In the rows, 128 means zero.
Families of rows that turns and mirrors carry onto each other, the same ones carrying the whole set onto itself: the rest of each named row's family, in list order:
4 families of 8 rows:
lesib: [163 136 151 128 147 123 108 120 115  96]
gavom: [105 163 111 101 149 129 128 118 133 106]
rizo: [140 106 167 127  92 140 122 136 133 110]
Fum: [ 76 132 136 133 117 153 138 134 134 123]
Pife: [ 78 137 124 130 110 144 146 129 135 124]
peb: [107 157 110 113 143 127 115 113 116  86]
mepu: [ 75 124 125 136 111 144 134 113 125  97]
rebip: [129 106 170 132  91 138 134 136 133 105]
Nusul: [165 137 148 100 142 124 118 124 125  99]
lotok: [172 128 147 115 135 123 134 123 130  89]
voka: [ 74 125 129 120 118 139 150 117 135 120]
Kipa: [115 156 119 130 158 123 126 101 118  92]
Tuku: [134 109 172 150 110 147 124 140 132 120]
fabem: [105 159 115 102 157 125 130 117 123 112]
tem: [137 109 175 136 108 145 124 138 128 127]
Mamag: [117 154 107 103 156 126 131 116 131 102]
vate: [ 79 132 130 133  95 147 125 127 137 107]
safab: [104 163 110 119 149 135 115 115 123  93]
dovad: [125 109 177 141 106 141 138 137 130 123]
zifep: [139 106 164 125  94 138 133 140 144 112]
gota: [165 132 156 135 154 132 132 124 121 104]
Bosa: [ 80 129 126 124  97 147 133 132 137 100]
dif: [130  97 157 135  95 149 138 136 130  97]
bep: [162 127 160 124 154 128 117 123 120 100]
Pigub: [118 155 115 105 149 114 141 104 132  97]
vimo: [126 100 167 137 114 151 147 138 130 125]
kolod: [161 140 153 120 155 130 110 124 115 102]
Mizak: [114 154 107 120 157 132 119 113 121  91]
Kifan: [ 79 134 134 129 107 148 136 130 142 128]
vaze: [ 79 136 119 137 100 144 136 126 130 103]
keku: [166 124 155 105 143 121 123 124 130  96]
gud: [166 134 150 105 144 115 123 123 129 110]

Which other rows belong to the same family as lotok? mepu, voka, Kipa, gota, dif, Pigub, vimo
Which other rows belong to the same family as bep? Pife, rebip, Mamag, dovad, Mizak, vaze, keku

Families of rows that turns and mirrors carry onto each other, the same ones carrying the whole set onto itself: the rest of each named row's family, in list order:
4 families of 4 rows:
Bule: [122 146 152 141 141 150 117 101  72]
tema: [125 153 134 148 139 121 138  54  92]
kizo: [126 141 141 134 137 139 112  89  67]
Buzen: [145 143 135 104 132 149 161 138  94]
dal: [115 163 145 131 151 125 134  54  97]
nomos: [122 151 147 127 140 127 145  42  99]
nomes: [137 159 149 132 152 145 114  87  68]
Mut: [158 145 133 102 148 160 172 125  95]
doted: [140 138 122  99 134 141 184  74 125]
kikas: [134 140 120 109 133 156 187  77 125]
fusag: [148 139 117 118 131 139 196  88 114]
Pela: [140 142 133 113 137 162 164 137 100]
Gop: [140 145 136 108 142 146 179 133 102]
guv: [114 152 142 136 145 139 143  46 103]
talo: [144 128 119  99 135 153 189  82 111]
Nagib: [130 142 155 133 141 136 117 104  69]

Which other rows belong to the same family as dal? kizo, Gop, talo
Which other rows belong to the same family as nomos? Buzen, doted, Nagib

Families of rows that turns and mirrors carry onto each other, the same ones carrying the whole set onto itself: the rest of each named row's family, in list order:
4 families of 4 rows:
Lebez: [157 125 119 103 188 118 151 105]
Badut: [158 128 107 111 183 118 138 108]
lov: [160 144  93 111 182 112 139 110]
Vid: [150 129 112 116 182 114 136 107]
pevu: [150 124 110 122 176 112 142  88]
migud: [160 135 106 121 190 111 150  91]
bel: [ 93 121  64 115 202 135 192 101]
loro: [143 139 118 103 187 116 142 112]
Mif: [104 109  53 109 193 141 188  99]
Pipu: [ 97 125  51 101 187 147 177 104]
gete: [101 131  58 116 167 147 189 102]
lig: [112 122  54 119 178 138 201 108]
gumoz: [154 151 105 114 184 118 139  95]
rufed: [109 129  57  95 188 159 188  98]
Tol: [ 98 130  59 111 185 143 197  96]
Zuzo: [106 130  56 108 187 144 199 100]

Which other rows belong to the same family as Zuzo? Badut, Vid, Tol
Which other rows belong to the same family as Pipu? migud, Mif, gumoz
Which other rows belong to the same family as lig? Lebez, loro, gete

Families of rows that turns and mirrors carry onto each other, the same ones carrying the whole set onto itself: the rest of each named row's family, in list order:
3 families of 6 rows:
Ditel: [182 150 128 118  82 150 122 135 169 106 176 147 132 122 152 153 131 139]
vapi: [173 111 106 128  65 142 135 100 137  86 155 122  74 121 157 136 130  71]
kigu: [149 151 113 100 113 122 112 136 144  93 174 183  99 122 166 110 139 130]
guz: [143 107 110 124  39 117 130 138 121  92 136 165 144 146 163 131 152  97]
figu: [140 149 115 107 122 130 109 138 151 105 164 190 105 126 159 109 134 116]
Ren: [181 105  94 125  81 142 126  98 134 107 146 135  72 112 162 124 129  79]
kar: [192 138 116 115  66 132 136 149 145  77 147 136  92 117 175 123  88  69]
gutu: [184 132 130 123  96 144 122 145 164 111 165 150 130 127 153 149 133 149]
Buna: [133 117 109 119  92 124 145 138  92 102 150 160 147 125 143 143 100  88]
vot: [145 146 110 106 109 132 123 150 157 100 168 196 105 122 147 120 127 133]
fazas: [177 152 142 125  99 139 120 131 166  96 171 159 120 111 155 153 128 138]
vozu: [188 128 113 105  59 134 139 147 163 102 150 133  79 117 165 125  96  74]
soga: [191 130 125 115  66 132 146 140 163  90 151 144  95 120 169 121  80  73]
lide: [172 112 109 117  71 154 131  95 125 101 144 131  73 118 164 124 140  76]
Bubu: [130 106 111 118  45 120 133 137 115 108 114 170 129 141 155 133 138  91]
kiluz: [134 104 108 122  40 118 129 130 130 102 127 154 135 159 153 127 142  98]
Sedu: [125 129 117 125  86 135 139 136  91  92 153 164 148 112 138 129 105  92]
ses: [116 123 124 125  87 122 130 137  93 100 154 154 147 120 143 139 126  87]

Which other rows belong to the same family as Ditel? figu, soga, lide, kiluz, Sedu
Which other rows belong to the same family as gutu? kigu, guz, Ren, kar, Buna

